In the rows, zero is written as 128.
R: rows in 3 groups, each row roughly a mix of its group's directions
R (108 x 10)
[[122 145 105 161 106 156  85 126 131 133]
 [153 128 125 149 159 120 148 145 112 173]
 [119 179 153 136 125 105 143 109 143 106]
 [ 99 105 158 143 121 125 169 113 141 105]
 [145 156 129 132 140 144 108  74 111 126]
 [125 161 165 132 120 133 136 110 146 171]
 [103 132 107 170 108 133 111 166 121 121]
 [136 166 150 150 135 144 129 141 158  92]
 [127 161 150 135 139 121 144 124 160  82]
 [113 137 115 101 149 127 132 119  98 178]
 [119 143 100 165 116 154 104 144 157 115]
 [117 171 123 118 113  91 118 132 145  96]
 [115 155 132 119 141 128  94 158  99  95]
 [ 98 105 118 123  92 105 120 167 121 117]
 [117 174 144 145 153 153 141  99 117 135]
 [109 160 113 136 125 127 146 176 106 149]
 [111 152  93 121 122  96 129 128  97 159]
 [100 132  94 109  84 124 132 103 122 142]
 [142 161 106 139 142 141 101 136 115 172]
 [ 89 107 124 120 137 114 110 149  97 162]
 [138 121  94 168 153 137 124 155 126 156]
 [105 156 129 137 110 107 101 151  99  99]
 [143 137  98 110 145 129 153 169  98 138]
 [ 88 131 119  93 128 114 162 128 115 155]
 [155 128  94 151  90 153 127 148 111 128]
 [135 108 111 114 125 128 126 140 175  85]
 [125 145 133 131 188 115 134 127 145 102]
 [ 95 160 116 151 143 103 117 115 113  96]
 [106 136 135 130 127 143  83 111  85 138]
 [ 87 129 139 162  89 122 142 132 126 149]
 [136 142 137 146  81 170 145 132 142 130]
 [134 165 156 110 151  89 146 117 134 138]
 [109 104 158 154 122 169 140 110 148 122]
 [ 85 156 120 108 121 133  89 127 113 112]
 [105 121 143 153 115 146 148 123 129 181]
 [ 95 125 126 164 125 118 118 162 145  94]
 [166 133 127 124 146 113 150 107 168 103]
 [133 155 144 128 137 169 136 140 109 170]
 [146 114 137 154  84 156 114 115 106 146]
 [180 107 125 142 126 104 153 120 146 115]
 [ 84 143 105 144 146  98 138 148 149 121]
 [134 142 139 157 139 144 165 132 172 111]
 [104  86 117 111 105  95 127 155 124 125]
 [121 108 149  89 105 116 115 137 128 171]
 [131 115 117 115 127 138 136  80  99 166]
 [ 82 143 125 115 100 117 107 103 108 143]
 [ 92 108 145  86 112 101 143 127 112 130]
 [105 119 136  81 143 143 132  96 127 156]
 [ 90 156 130 139 129 132  78 124 133 114]
 [147 144 103 136 172 107 143 129 113  96]
 [102 123 116 124 130 139 178 161 135 149]
 [157  94 128 122 106 175 109 125 135 133]
 [160 145 114 137 173 114 125  97 142 113]
 [148 130 134 138 179 163 108 138 139 142]
 [144 155 105 139 153 146  82 144 113 128]
 [124 110 136 156 156 154  80 133 122 136]
 [100 131 155 141 112 129 124 110 106  79]
 [114 129 177 138 144 129 107 138 140  90]
 [138 143 140 176 146 131 101 158 137 108]
 [103  99 132 121 113 133 135 143 163 171]
 [129 102 151 116  81 130 145 115 131  95]
 [ 82 136 166 122 134 119 127 154 132 101]
 [129  92 121 127  76 125 130 110 146 108]
 [169 108 141 122 125 164 142 121 152 154]
 [103 121 118 121 155  88  97 150 108 115]
 [109 115 110 131 130 140  98 141 149  76]
 [126 129 119 154 136 149  73 117 101 134]
 [120 140 121 152  87 105 120 127  88 148]
 [102 136 150 149 137 131  90 159 133  96]
 [105  80 156  99 117 111 140 130 128 113]
 [124 123 106  82 119 141 161 151 103 124]
 [ 78 143 122 160 135 116 128 130 112  98]
 [153 107 169 118 132 135 110 101 140  95]
 [150 116  71 132 132 141 115 153 145 125]
 [157 108 164 142 104 140 123 136 122  88]
 [169 141 109 116 120 138 128 134 178 139]
 [121 113 150 100  80 113 120 125  98 136]
 [111  98 100 159 145 113 154 154 143 140]
 [145 113 159 109 167 132 100 155 141 130]
 [102 136 162 101 101 141 115 100 104 123]
 [ 89 147  92 120  94 136 125 134 109 143]
 [171 144 136  91  98 110 120 120 116 123]
 [138 144 131 126 170 108 134 172 110 113]
 [ 95 116 131 130 111 137  92 101  89 135]
 [123 138 124 148 140 122 152 120 155  72]
 [118 115 134 116 158 119 177 101 134 151]
 [167 126 107 146 138 153 112  90 123 148]
 [149  87  97 161 116 135 110 132 148 128]
 [158 158  89 136 134 113 151 137 156 138]
 [119 116 167 139 106 137 145 100  93 107]
 [114 121 123 115  74 147 136 142 114  97]
 [125 136  83 139 113 123 149 134 116 174]
 [112 117 135 100 145 133  73 144 116 143]
 [152 159 106 120 112 142  78 134 124 120]
 [ 88 100 160 121 140 116 154 129 150 114]
 [108 125 116 150  80 153 127 133 156 146]
 [108 139  97 155 112 119 150 138 166 104]
 [179 158 128 110 139 131 111 117 136 100]
 [136 119 145  83 131 107 120  85 112 123]
 [150 128 126 131 141 113 143 132  87 176]
 [155 109  97 166 158 125 118 138 152 127]
 [174 146 116 118 160 140 109 128 116 157]
 [125  95 127 165 124 146  92 153 145 118]
 [152 138 112 102  94 122 110 142 136 170]
 [137 114 182 131 152 151 103 114 131 121]
 [111  94 135 166 140 165 149 118 128 114]
 [143 119 174 168 150 116 130 130 125 150]
 [115  92 131  98 117 126  98 144 100 155]]
which group is each row in? (one row of each group first)
[164 166 149 116 153 113 139 110 117 148]  X
[111 126 101  74 137 125 158 119 128 142]  C
[114  80 105 140 129 106 143 159 143 137]  Z

[ 94  82 133 139 126 152 125 134 146  99]  X
[113 138 145 141  94 135 160 132 161  96]  Z
[143 144 109 118 112 100 136 130 139  74]  X
[160 106 107 110 133 132 138 144 160 165]  X
[149 147 101 129 166 143  88 138 119 119]  X
[135 139  93 134 118  78 154 131 116 146]  C
[ 85 117 129 153 121 108 135 151 146  94]  Z
[165 165 120 127 164 114 130 118 112 106]  X
[171 143 134 118  95 148 124 117 135 164]  X
[130  81 121 139 133 115 123 168 158 121]  Z
[140  99 136 107  92 153 141 111 145  97]  C
